One turning vector, and how many steps it has turned:
The counts run from 0 to 433.
[ -8  11 -16  28  13  23  10  -7 -16  23  21  14 -22 -18  28   0 -14   3
  31 -13   5  28  23 -23 -10   5  17 -36  12  22 -18 -19   2  20   4  10
  13] : 197
[  5  38  -3  -9 -14  -4  -4 -20  13  17  -2  16 -30   7  16   1   4  -8
   6  -2  16 -10  16  43  18  12  29 -14  26  30  20  -8 -28   7  -8  28
  16] : 41
[ 20  -9 -25  13  -7 -11 -27  13  -4  30   7 -18 -23  10  18 -19  -1 -26
   7  20 -10  39   5   9 -17  22  17 -31  17  -3   2   9  -7  22  -4 -13
  31] : 354
[  8 -19 -32  -9  -3 -28 -32  12 -18  -5 -14  27 -22   5  40 -15  -6   4
  19   7  -5 -11  31   8  -6  56   4   4 -10  -1   4  -2 -27   3  -5  -4
   0] : 107
[-14   7 -31   4   9 -24 -23 -22  -4  -1   2   6   3   9   5   0  20 -13
  -2  28   9  17  22 -26  11  31 -19 -23  22  19  -1 -21  19  22  -2  16
  30] : 337
[-23 -16 -21  -8 -15 -15  -5 -12   6 -12  36  -2 -14  -4 -25   4   5  -5
   1  12  -1  -3  16  12 -16   1  14 -11 -22  17  -9   9 -40  -3  20   1
  51] : 135
[ -7  -7  -1 -30  12 -42  -4   7  14 -12   2   1   2   5  10  14  13 -13
  -7 -18  -9   8  33  30  -1 -30 -10 -33   1   2  22 -25  -9 -14  37 -20
  -6] : 117
[ 22  10  -3   9   0 -32  -9 -10  17   8   6  26  11  29   9   8   4 -20
  -3 -12   8  32  14 -26  27 -31   3   6  -9  16  32   2  28  34 -12  12
   3] : 18
[-16  -8  -4   0  -3 -16  16   3  -6 -12   7  24 -14  -7  27  14   9  -8
 -13 -11   2 -12  60 -16  16 -15  13 -24  -8  36   4 -14   1   8   6   2
 -31] : 270
[ -7  18  26  -2  -2  -3  27  10 -10  15  14  -3 -12   6  14  33 -19 -38
   4 -20 -27  30  15  31  10 -16  -6   4  -1  -9   5   0  14  33  -7 -12
 -30] : 51
[  1  11 -39  -4  -8  -7   7   4  -7  14 -15  31 -14  -5  27  19  28  -7
  12  -8  19 -26  40  -4   5  14  27 -29  10  11 -13 -25  -5   6  11   6
 -20] : 268
[-17 -21   0 -17  16  -5 -18  -1 -11 -13  39 -27 -18  -2  -1  -7 -25  -5
   5  -3 -33  19   0  23  -4  11 -26   1 -28 -13 -45   7  -9   3  13  -8
  31] : 143
[  2   3  -2   5   5 -15  -6   4   0  12  -3   7  19  21  18   6  14   3
   4 -30  -1  14  21   6 -29 -57   2 -15  -7  30  12  15   1   5  36  -7
 -33] : 418
[ -1  35   5   5  -9   3  -3 -10 -10  22  12   1 -39   5  25  11   5   0
  12 -21   4 -22  15  54  16  -5   9 -16  11  14   3 -10 -18   9  10  24
   0] : 45
[ -9  -2 -32  12  -4  16  -7  -3 -33  -6   8   3 -15  -7 -11   9  15 -30
  15  -1  -8 -15   3  10  12  12 -15  -3 -14 -34 -51  -1  11  24  15   4
  13] : 309
[ 12  28 -22 -11  -4 -28  -3  -4  14  15 -11  25  33  30  12  19  24   6
  32 -22  12   3   9   4  -3 -20  15  12   0  14  41   2   1  18   7   0
  -9] : 413
[ 19   1 -27  -9 -10 -12 -15  11  30 -11 -19  19  25  26 -15  -7   9 -26
   6  -9   7  43  -9 -18 -24  -7  13 -14  -1  -5 -16  -4  26  28   5 -10
   6] : 170
[ -2 -18   1  13  -8 -33   9  15 -11  -2  25  16 -16   0  29   9  -6 -15
  -1 -24 -16  -8  51 -17  18 -20  10  -2 -34  13  13   4   0   8  -8  -5
 -35] : 274
[-23  23  14   0   0  -4   9  -2 -18  22  35 -28 -23  -7  19  35 -12 -27
  -1   2 -24  30  20  15  14   3  -8   3   9   2   0  15  15  34  -9  -3
 -17] : 52
[  2  -7 -15 -42   2  -6  14 -16  19 -11 -14  17  15  28   4  16   7  -6
 -21  -1   5  11  20 -27   6  -6  20  22 -15  27 -11  37  12  30   2  12
 -28] : 245
[ 14  28  -5   0  -4  14   7  19  -1   1   4  15   8  20   0  26  -1  -7
  16 -36 -23  10   2  16  -8 -25   1  20 -21 -11 -37   4  22  33  -6   1
 -41] : 236
[-11  -6 -12  -8  17 -32 -12 -11  10 -17  -6  20  11  10   7  -5   2 -18
 -17  24 -10  36  26 -26  18  16 -26  -9  13  15   4 -31  27  27  -1  11
  16] : 336
[  3  22 -23  19  11   4 -10 -19 -21  14 -14  25  -9  11  35  -8  -6  -4
  27  -9   8  -1   7 -13  21  20 -14   3   8   9 -22 -21  33  31 -14  34
   8] : 12
[-11 -10 -27  -8   1 -24 -32   8   7  -6 -16  -9  14  15  10  11  22  -5
 -26  18  -7  15  43  -1 -28 -24  -6 -13   7  25 -12  28   6   8  24 -15
 -26] : 97
[-23  -9 -31   6   6  -5 -11   9 -43  15  16 -12 -12 -29  21  13  -2 -23
  25  -4 -15   5  27  12 -11  10 -15 -36   2 -16 -23 -20 -10   3  25 -19
  13] : 123
[ 21  18 -20  30 -13   1 -27 -15 -10  33  14 -20 -14  19  18 -16  22 -11
  -1  -1  18   5  14   7 -15 -34  19 -30   9  18  -1  24   0  15  15  15
   0] : 24
[ 29  17   8 -13 -21 -10  14   6  35  20  22  11 -16  24  -7   5   6 -20
  11 -29  -2  23  -4  13 -12 -16  52  -5  -4   9  14  14 -21  13  -7  -7
  10] : 207
[-12   3  -7 -40  14   2   9 -20  -1 -21 -31  17  21  17   8  25   5 -11
 -14  -2   1  -6  25  27  10   0 -25  11   6  16  -9   7  17  22  25   6
 -18] : 80
[ -8   3   4 -11  24 -25 -26  -6  -5  12   6 -16   7  19  57   9   0  17
  -9   7 -32  18  30   5   7 -13  -9  -1   2  10 -22  -5  13  -6 -18   1
 -35] : 258
[-15 -18   1 -26   7  -4  18  12  -2 -11  -2  35  -3   0  20  11 -16 -15
 -11   4 -38   0  33  24  35   5   2  18 -29 -15  -4 -28 -18 -10 -20  -7
  13] : 294
[ -1   0 -20   1  23   0  -1 -18   1 -22   4  45  30   8  -9   7   2   1
  17 -27  -8  10  13   4   6 -50 -22   6 -30  -4   1 -19   9  10  25   1
  32] : 158
[ -1  29 -37  -5   5 -26 -17 -15   0  26  -2  14  26  25  24  19  23  19
  35  -1  18  -5   3  -9   0   8  12  17  13  13  26   8   2  21   6  14
  14] : 412
[ 36   3 -28 -34  -4   8   4 -11  12  -5 -27  31   2  32  15   4  19   1
   7 -16  13 -21  15   1   4  -3  31  18 -14  10 -12  31  -2   8  13  22
 -19] : 248
[ 12 -18 -23  -7  26   7 -15 -25   6 -12   8  18 -16   2  16 -30 -17  10
   6 -11  18  13  15 -27  -9  12  -6 -29 -13  42 -18   9  11  16  23  22
  24] : 176
[-38   6  -1  -9 -15 -27  -2 -13  11 -22  24  -9   8   7 -24  30  18 -25
 -28   6 -14   3  20  28  11 -30  -8  -7 -12  -5 -27 -16   0   8  13   3
  13] : 303
[ 18  23 -19  23   5  24  21   9 -16  26   1  33 -17 -14  20   5 -19 -12
  40 -25   5  22  15 -12  -3  11  28 -22   5   3  -6 -25   1  22  -6   4
   9] : 198
[ 15   4 -18   0  19 -15 -39 -17 -20  22   7  -7  -8  18  56  -7  16  30
   8  -6 -15 -15  24  22  -3  -7   7  11 -14   6 -27   5  -3  -5 -11  16
 -22] : 255
[  3   2 -20 -10 -12  -6  19   8  -5  -9 -20  46  -6   0  14  13  18 -17
   2 -21  10 -19  49  -6  13  -5  19 -24  -9  16   0 -22   3   6   3   0
 -32] : 269
[-11  -7 -18  -2   7 -29  -1 -12  12 -24  -4  31   5  14  -4   0  14 -16
 -21   5  11  19  34 -20  17 -26 -21 -27   5  30  24 -21  18  26  20  14
  16] : 340
[ 35  10 -11  19  -6  22 -15  15 -20  31 -19   7 -32  11  35 -30 -11 -23
  12 -16  -5  17   7  18 -10 -10  18 -24  14   4 -16  16   8   9   0   9
 -16] : 29
[-16   2   4  22  16   6  -1 -19  -7   9  37  18 -32  -3  21 -12 -30   3
  18  -1 -12   2  11  30   9  17  -6 -15   0  20  10 -16 -24   9   3  20
  44] : 366
